(in the rows, 128 means zero)
Rows swapped in pairs by one turn or mirror: which row each one swaps with
Kag: [151 100 130 125 153 107 114 135 139 171 122 118 134 115 143 125 119 139
  99 149 125]
kelu: [135 108 147 148 155 126 133 123 110 144 139 146 161 110 134 142 147 133
 116 131 116]
rogu: [141  98 123 151 163  89  84 138 134 108 138 143 122 114  94 123 134 131
 115 156  91]
nef: [143 111 129 165 160 152 119 150 125 107 113 116 134 117 102 130 143 127
 158 145  90]
boz: [150 125 139 143 152 170 101 160 149 132 122 149 137 130  85 125 147 160
 152 146  96]
let: [134 101 149 142 160 129  89 173 135  89 132 126 152 130  98 115 148 142
 111 153 101]
Zizel: [149  91 114 140 156 162 108 154 139 164 130 127 125 115 156 102 144 119
  98 146  99]
Lelit: [144 117 132 170 159 171  94 143 141 168 129 135 133 103 118  95 149 110
 124 143 109]
rusi: [149 122 112 140 142 121 129 169 137 127 127 126 130 110 102 110 131 109
 103 157 121]
ver: [144  99 135 136 163 131 112 142  89 138 126 121 160 113 143 128 142 164
 128 158  89]
Vakod: [150 118 139 133 170 121 107 149 106 157 125 113 169 125  98 123 148 153
 126 151 119]
bimev: [156 119 103 146 158 141  94 122 135 123 121 118 140 123 101 106 130 158
 157 142 124]
nena: [156 112 105 155 153 141 107 132 130 165 128 135 135 114 128 132 121 192
 116 157 120]
meda: [151  89 148 141 152 115 111 138 142 142 149 146 137 118 108  89 156 171
 112 140 134]
kisib: [153  86 154 138 157 170  84 128 128 103 128 133 138 113 118 138 136 158
 124 141  77]
Bep: [140 122 139 171 187 151 118 138 128 109 126 139 137 121 127 146 136 174
 110 152  93]
Karu: [154 111 143 135 160 111 134 119 141 151 113 137 127 120 119 142 146 121
 113 126 125]
Des: [154  90 125 149 150  85  74 144 133 154 132 139 129 121 125 136 144 139
 115 145 122]
Vog: [128  86 147 160 167 120  88 143 100 140 127 149 151 114 132 119 155 150
 120 135  77]
fep: [173 106 134 148 153 115  78 126 128 131 125 122 136 114 116 169 136 159
 123 144  94]
pali: [143  99 100 169 172 148 110 143 158 116 142 143 113 136 105 120 114 152
 132 140 123]
raz: [133 102 107 139 156 108  81 171 140 151 123 128 138 124  97 136 136 176
 116 153 103]
gil: [135 106 132 162 161 123  76 139 147 149 128 133 128 118 131 116 177 147
  94 137  70]
gudel: [140  97 113 146 160 145  96 163 123 145 126 119 140 136  89 107 161 162
 150 160 111]
Zir: [161  81  85 135 142 132  93 159 150 139 135 141 127 114 126  96 139 135
 102 150 117]
besi: [147 116 117 189 157 129  99 124 158 146 120 150 124 106 130 105 133 147
 124 120  93]
Tob: [157  77 105 143 156 148 106 151 135 179 127 142 123 123 138 115 123 146
 110 138 129]
lod: [124 125 136 165 161 166  99 154 161 160 138 132 113 130 109 135 118 146
 125 141 122]
vepi: [141 131 121 144 162 178  75 149 139 118 131 142 139 112 114 152 139 166
 117 153 104]
damo: [151  69 148 162 160 160  81 132 136 151 123 133 124 110  84 105 128 157
 114 149  90]
patep: [172  92 136 160 158 186 109 153 148 126 131 125 128 121 130 108 130 118
 109 155 111]
velif: [173 135 140 133 141 117 110 138 149 143 119 156 137 114  89 103 137 128
 103 145 100]
Bapep: [167 101 157 132 154 121 108 153 109 105 137 124 159 115 120 123 151 143
 116 173 111]
zod: [159  92 136 148 159 123 152 142 129 143 133 145 128 116 125  92 133 170
 102 150 107]
Lem: [150  89 131 116 145 135 115 113 156 128 125 153 123 117 120 129 169 118
 124 138 101]
Dala: [149  88 117 164 165 137  97 133 111 104 123 139 159 117 116 112 136 166
 132 138  75]
nive: [176 136 124 130 159 122  89 118 151 127 123 138 133 110 127 131 152 133
  90 135 111]
Zet: [181 100 126 157 144 148 107 129 152 118 119 131 119 108 119 107 109 126
 129 152 132]
zake: [170  99 150 111 154 127 111 126 124 135 117 138 113  93 106 129 135 116
 118 160 108]
Lel: [140 122 122 168 149 153  95 161 164 135 154 151 128 118 136 131 138 144
  86 131 113]
Vezit: [158 102 135 146 165 106 103 127 136  95 122 123 135 124 132 146 142 169
 121 141 100]
guz: [127  95 125 195 169 153  88 148 137 144 132 148 139 133 124 130 116 155
 115 126 105]
pibe: [139  97 112 158 149 156  87 159 163 119 132 143 107 104 131 129 118 140
  88 161 106]
tuvo: [128 123 113 147 154 130  75 150 141 124 130 131 142 115  94  84 139 124
  97 145  96]
Tapup: [126 109 151 135 177 179 131 162 136 115 135 146 132 127 110 121 142 147
 114 136 110]
mudo: [166 106 118 134 162 124  92 148 159 142 125 134  97 105 131 138 151 127
  94 172 112]
niv: [133  81 127 137 152 167  99 152 134 167 129 129 131 118 118 154 144 110
 113 147 105]
sav: [145 101 148 133 161 194 104 159 142 161 127 123 126 121 124 108 133 138
 112 145 105]
Kegap: [124  98 127 128 152 167 125 134 129 124 126 161 150 116  95 141 120 153
 103 156  99]
Ravuv: [156 118 171 118 154 118 113 131 107 144 128 129 151 103 129 110 149 146
 119 152 105]
meb: [156 115 118 173 154 126 111 127 126 151 121 141 137 110 102  74 137 123
 106 147 100]
Zaro: [105 105 146 153 157 167 104 163 131 143 123 148 128 109 101 154 137 135
 120 156 101]
nup: [105  98 153 166 166 159  90 148 133 141 126 128 138 116 144 129 141 150
 133 143  81]
Nofas: [141 129 161 146 158  90  94 126 133 147 129 127 130 118 105 139 139 135
 119 141 104]
tedu: [166 101 132 113 138 138 110 141 151 126 147 146 131 110 134 111 133 145
  82 144 130]
fek: [147  66 141 146 159 148 102 158 133 147 123 131 106 111 108 111 155 153
 126 167  68]

guz is swapped with Des
Zizel is swapped with ver
gudel is swapped with meb
pibe is swapped with Vezit
velif is swapped with boz
zake is swapped with Tapup
Bep is swapped with mudo

